In the rows, zero is written as 128.
Rotation paths and how fast each direction turns (degrees each step):
Each turn is a multiple of 5 degrees from 10 to 175, or 0.
Each row of a path follows its step; steps can be skipped.
Rotation 1:
step 0: [128 125 125 134 128 127 136 125 125 127 134 132 138 121 123 123 123 134
 141 129 126 131 122 138 135 139 137 131 131 115 140 118 126 123 123 131
 115 124 129 132 137 126 119 134 126 131 124 131 131 132 119 124 134]
step 1: [132 134 125 119 133 133 116 123 134 127 135 141 131 128 131 135 129 125
 139 117 125 122 127 137 136 126 133 134 133 113 122 123 126 133 123 123
 127 123 126 129 117 130 128 127 131 122 140 133 129 136 128 132 118]
step 2: [115 127 126 133 136 125 123 123 138 132 135 126 129 130 131 122 124 117
 140 130 135 122 127 128 127 135 131 133 132 143 131 132 123 128 122 123
 126 131 136 115 125 114 128 117 121 119 130 128 130 133 130 133 126]
step 3: [131 117 117 130 132 132 132 126 129 129 126 130 134 139 127 126 128 129
 114 134 123 130 129 131 133 120 128 136 125 131 140 125 128 131 130 108
 132 121 130 115 133 129 128 128 123 122 126 134 137 127 114 130 124]
step 4: [138 130 126 127 122 121 123 129 133 128 118 121 129 135 112 137 130 122
 132 124 120 133 137 125 139 135 131 144 126 129 135 132 128 130 129 125
 134 130 125 134 125 124 128 122 126 135 125 114 122 128 118 127 120]
step 5: [128 142 125 127 126 126 133 114 134 123 135 133 127 134 114 130 127 133
 124 136 130 136 129 135 123 138 127 134 128 123 125 127 124 118 121 120
 132 136 143 129 126 128 129 136 124 128 120 126 122 122 138 124 128]
step 6: [134 114 131 125 134 117 131 134 129 131 132 131 125 136 129 129 131 137
 138 122 122 123 112 129 128 126 134 133 139 120 124 127 118 128 121 124
 132 136 136 130 129 131 132 131 126 133 122 127 140 120 127 117 132]
step 7: [126 120 127 140 127 119 128 126 121 138 142 124 126 130 115 129 139 121
 132 123 124 116 135 135 131 128 140 130 124 120 124 124 130 122 131 131
 132 127 119 127 118 126 123 134 124 126 134 131 137 130 137 134 126]
step 8: [130 134 127 140 134 126 124 134 123 134 134 126 131 121 124 142 115 125
 125 136 123 124 132 138 116 122 128 123 133 121 132 128 130 129 118 132
 126 132 141 119 131 123 124 119 122 127 132 129 132 130 121 133 117]
step 9: [136 127 129 131 121 127 137 122 127 124 124 132 138 120 137 127 142 123
 125 122 121 119 123 138 133 129 134 135 130 134 136 133 127 134 125 122
 133 134 142 131 135 126 121 128 124 131 130 138 120 138 119 134 126]
step 10: [127 130 131 124 129 130 118 128 134 125 124 126 138 129 122 130 127 136
 132 125 130 121 136 121 133 132 134 138 124 123 121 124 125 131 140 114
 129 131 134 121 130 110 114 130 139 135 127 133 126 123 129 133 123]
step 11: [128 125 118 117 137 129 121 134 130 121 125 122 124 124 123 123 127 124
 124 139 116 131 127 133 128 140 137 134 134 136 128 127 122 126 120 126
 124 129 133 124 124 121 138 142 129 129 128 125 129 116 129 141 124]
[131 125 128 126 128 129 127 127 130 127 129 127 129 129 130 125 129 127
 132 126 131 126 129 129 127 126 126 129 128 131 124 129 129 127 129 126
 127 130 131 126 128 128 129 129 127 129 126 131 128 126 131 126 127] : 90
[129 126 129 130 131 131 130 126 128 129 127 127 128 129 127 124 130 130
 130 126 126 129 127 131 125 126 128 131 125 126 127 127 130 132 128 127
 129 126 126 130 128 126 126 126 130 131 126 126 129 128 127 129 130] : 115
[129 129 125 125 128 128 128 128 127 129 127 129 127 127 131 129 133 127
 128 126 127 128 126 129 132 124 129 128 127 126 129 129 125 128 129 129
 127 128 129 129 127 130 131 127 127 132 129 130 128 126 123 126 128] : 130
